In the rows, zero is written as 128.
Where one turn sends some rows of the set: a few examples, then the rows asked
zudi: [132 128 120  88 156 122 142 134 113 131 128 154 122 121 114 150 125  98
 157 155]
tibam: [137 117 125  73 168 128 128 126 138 131 125 150  95 119 132 144 109 117
 141 142]
Vutan: [132 126 160 117 152 119 148 104 139 116 103 120 147  85 128 102 150 129
 116 116]
riso: [109  99 103 120 136 123 143 125 132 150  90 113 142 141 137 124  88 133
 151 126]
supe: [152 133 153 162 138 117 105 111 162 136 107 115 126 157 149 107 139 154
 116 106]
ditun: [125 127 134 133 177 144  94 122 134 138 150 135 126 171 155 137 136 127
 129 143]
keme: [123 135 114  89 140 143 122 137 125 128 122 137 113 130 141 107 105 184
 113 140]
rorip: [121 156 113  83 169 109 129 105 107 119 131 150 100 119 133 132 136 123
 149 153]
goreg: [131 119  92 111 129 150 108 115 110 120 167 148 120 113 141 134  99 133
 144 122]
tokev: [126 144 154 166 145 112 145 114 174 109  97 129 143 142 145 109 142 153
 133 115]
bil: [128 135 113  90 116 131 125 131 104 139 114 136 100 130 146 123 120 177
 120 147]
Vori: [134 148 112  81 130 114 129 132 112 141  99 142 103 136 149 112 138 175
 125 137]
Meza: [170 118 101 163 161 111 114 145 143 134 122 124 121  96 128 150 144 134
 143 103]
Momut: [142 154 102 122 145 112 121 100 135  71 110 142 130 131 120  95 146 150
 173 136]
moze: [136 145 156 173 125 111 147 111 140 106  90 123 135 149 139 119 148 156
 134 110]
duteb: [119  96 118 109 128 120 152 125 113 135  82 127 126 151 125 116  97 134
 146 153]
Zoser: [132 106 116  98 122 153 131 128  88 128 148 139 135 101 118 131 135 141
 154 117]
rubi: [129 138 118 100 120 145 108 125  94 116 165 139 117 126 139 135 105 130
 157 117]
Maku: [109 113 122 124 133 122 141 112 120 119 136 172  80 147 128  97 130 137
 129  86]
Nop: [136 130 124 173 133 111 122 129 141 124 136 132 156 144 105 105 164 122
 171 103]
ludel: [133 108 113 158 155  76 146 107 163 117 114 149 104 145 117 110 147 112
 126 128]
zene: [152 128 163 106 122 109 139 113 130 129 123 115 160  95 132 113 150 125
 125 119]
fet: [143 108 132 170 172  93 128  94 143 126 103 126 119 115 133 109 155 105
 134 115]
fid: [115 135 124 129 107 117 128 114 112 132 149 165  79 157 130 105 129 151
 135 111]
vozav: [132  96 116 161 165  90 124  92 141 134 120 122 127 113 124 104 144  98
 129 132]
sumol: [134 136 118 124 123 155 106 129  81 107 155 131 123 122 148 136 117 148
 155 115]
seson: [148 156 114 105 137 134 123 159 114 130 106 144 124 132 162 144 114 171
 135 130]
Fufun: [142 107 121 171 140 133 113 140 159 115 140 129 148 148 107 103 141 154
 152  97]
numon: [141 111 103 174 143 111 123 123 155 118 134 127 156 140 111 103 152 142
 156  92]
suv: [133 144 151 150 140 103 140 103 176 106  88 136 120 146 157 113 126 146
 128 111]
Sep: [144 111 125 159 161  74 130 111 129 123  92 122 126 131 141 109 168 107
 144 130]
pili: [170 137 111 172 142 106 119 155 129 128 124 136 105 102 126 150 141 144
 139 136]
gusav: [139 122 115  76 159 125 126 142 112 127 119 156 109 133 124 138 118 112
 148 160]
Meb: [143 119 141 119 159 128  90 135 116 137 152 128 129 169 156 136 122 108
 151 139]
seluv: [129 164  93 141 150 120 125 106 159  81 124 149 141 129 132 107 150 161
 155 125]
boka: [119  98 129 169 134 127 122 119 149 104 126 115 157 133 120  94 122 117
 166 115]

Fufun turns into zudi
Sep turns into keme
And these:
ludel turns into seson
Maku turns into pili
Meza turns into duteb
gusav turns into tokev

Where one turn sends some rows of the set: a few examples, then the rows asked
gupo: [141 146 185 123 126  88 125  77 122 146 141 115 154 121 132 144 141 142]
petu: [129 108 104 121  99 106 125  91 112 144 142 176 158 157 146 153 113 143]
lag: [102 141 137 114  97 126 170 126  66 144 124 160 121 121 162 136 137 121]
bedo: [107 132 167 114 105  97 142 107  85 152 178 115 129 134 128 142 112 153]
bur: [122 120 168 107 133  68 123 103  78 137 124 177 147  86 111 138 116  99]
vabat: [138 106 134 131  93  62 105 116 125 137 116 157 169 137 150 160 138  99]
gav: [121 104 163 128  76  69 137 118 130 145 119 165 163 145 156 155 123 106]
peb: [127 123 161 109  93 109 144 102  93 136 101 177 139 101 148 184 108 108]
tini: [ 95 153 143 116 128  93 113 122  95 142 176 113 128 133 145 116 136 143]
Teg: [107 129 185 104 132  73 128 108  91 136 138 193 144 105 116 122 118 103]
fabo: [120 145 125 109 123 106  91 119 116 109 115 183 146 107 150 165 136  95]
Luda: [136 142 110 113 121 124 115 115  64 124 149 172 137 143 133 140 162 119]
ril: [123 147 130 129 121 134 131 119 120 112 106 129 186 107 124 115 126 118]
tupi: [117 134 129 116 118  88 115 114  87 137 163  94 132 107 124 154 120 141]
Kuzok: [120 146 172 112 116 116 123 103  96 143 124 208 136 145 168 137 142 110]
duz: [119 114  91 128 105  97 132  99  99 158 116 156 148 134 172 143 122 137]
batob: [ 92 121 103 123  97 105 138 111 132 138 134 170 149 142 167 139 109 138]
lazu: [117 159 163 117 107 110 124 121  48 141 171 139 160 147 136 120 136 103]
kuvu: [104 160 137 112 104 105 111 142  77 110 168 122 166 119 122 142 122  93]
fol: [101 136 161 107 142  68 116 116  93 129 124 179 144  86 126 120 126  95]
sok: [123 153 170 125 127  82 127  93 130 141 125  99 149  99 145 141 138 135]
sape: [141 133 156 130 109 137 158 100  94 137 102 132 184 115 124 122 121 128]
Tiro: [108 147 159 116  88 105 151 128  51 139 146 116 156 109 136 147 111 100]
lat: [116 158 181 122 128  90 121  94 146 129 149 119 154 121 134 136 136 138]
pedu: [106 131 120 104  91 127 145 132  99  99 150 164 140 116 116 173 118 118]
zuvog: [130 150 157 127 120 141 137 105 112 126 124 153 185 141 126  97 135 130]
Kezat: [119 120 150 134  98  66 117 120 125 152 115 166 159 148 176 130 148 102]

lazu turns into kuvu
fabo turns into peb
And these:
Teg turns into fol
pedu turns into lag
batob turns into duz
gav turns into Kezat
zuvog turns into ril
gupo turns into lat
tupi turns into bedo

Where one turn sends some rows of the set: a few examples, then the rows asked
vezo: [154 132 110 123 113 192 140 121 150 126 117 107 100]
tud: [164 133 171 116 105 101 125 129 167 116 136 130  83]
kemo: [157 131 149 124 117 163 117 145 133 154 144  92 115]
miko: [158 146 147 113 122 141 125 137 164 125 119 112 167]
tun: [164 138 138 130 110 110 123 119 138 111  84 168  87]
nela: [162 121 148 145  88 144 185 126 135 157 118 141 107]
Kulo: [166 139 123 124 128 150 105 160 156 144 118 172 131]
pog: [160 132 112 124 130 175 109 145 154 134 114 170 106]
bitiz: [147 114 167 127 114 164 170  97 148 107 102 133 124]
Roz: [159 129 172 111 113 112 122 119 169 102 131 128  80]
suliv: [167 132 163 118 100 105 130 131 163 125 138 131  71]
kesag: [150 119 152 118 131 179 115  80 151 134 102 145 107]
Vuzat: [159 120 169 105 131 135 119 101 147  99  86 120 124]
Kaveb: [153 123 180 127 112 135 167 113 151 118 108 136 151]
Vesef: [165 128 158 120 102 118 130 123 162 118 136 129  60]
Zesa: [173 119 128 129  99 143 143 122 125 155 103 125  63]
Gef: [160 127 163 114 110 123 126 116 167 104 132 127  66]
ked: [170 149 128 128 103 132 138 155 152 160 132 116 148]
zov: [166 135 111 126 124 161 111 156 152 148 118 173 114]
nolep: [159 134 106 128  99 132 181 136 150 136 133 141 130]
mafo: [153 130 159 118 124 161 110 140 138 140 138  92 130]
nizop: [146 127 113 117 117 158 175 110 155  98 117 137 126]
Piz: [168 131 142 135 105 138 126 117 140 194 123 156 106]
Laf: [163 139 139 129 110 108 123 118 138 111  83 167  89]
vefu: [156 132 120 117 136 173 102 141 160 121 111 168 122]
masi: [158 111 141 113 121 163 131  97 136 110  88 119  75]
Lut: [155 131 155 123 120 158 112 146 136 152 144  93 126]
vel: [153 127 173 115 133 145 107  92 155 138 105 150 145]
gok: [162 127 169 139  96 121 176 130 142 148 118 141 140]
pez: [158 121 132 131 114 173 127  95 140 169 115 150  83]
keso: [163 137 139 129 111 109 121 118 137 111  86 168  87]
piza: [171 131 172 113 117  95 122 131 144 137 101 126 141]
Tev: [155 136 123 121 108 120 174 133 156 123 127 141 155]
sazes: [167 140 105 132  98 162 145 146 145 161 130 113 106]
Gimas: [181 130 145 129  96 102 137 143 128 170 112 130 104]
Les: [164 139 139 130 110 107 123 119 139 113  86 170  86]
zuzuv: [146 132 126 115 118 136 170 118 162  99 118 138 153]
selal: [151 127 154 118 126 174 111 135 138 137 137  91 119]
kel: [166 138 138 130 110 106 124 120 138 112  85 170  88]
Tur: [153 128 102 127 104 153 183 122 151 122 125 139 113]
dal: [166 134 165 123 117 121 115 116 150 173 118 156 144]
busuk: [153 127 149 122 121 173 114 137 134 145 140  91 110]
Neb: [149 134 135 111 130 177 126 115 162 102 110 106 139]
buge: [160 137 129 117 135 157 101 149 161 127 113 170 137]
tak: [153 112 148 138  99 170 182 105 138 129 108 134  96]

vezo turns into Neb
Vesef turns into Gef
And these:
zov turns into pog
bitiz turns into Kaveb
Tur turns into nizop
busuk turns into selal
vel turns into dal
Vuzat turns into piza

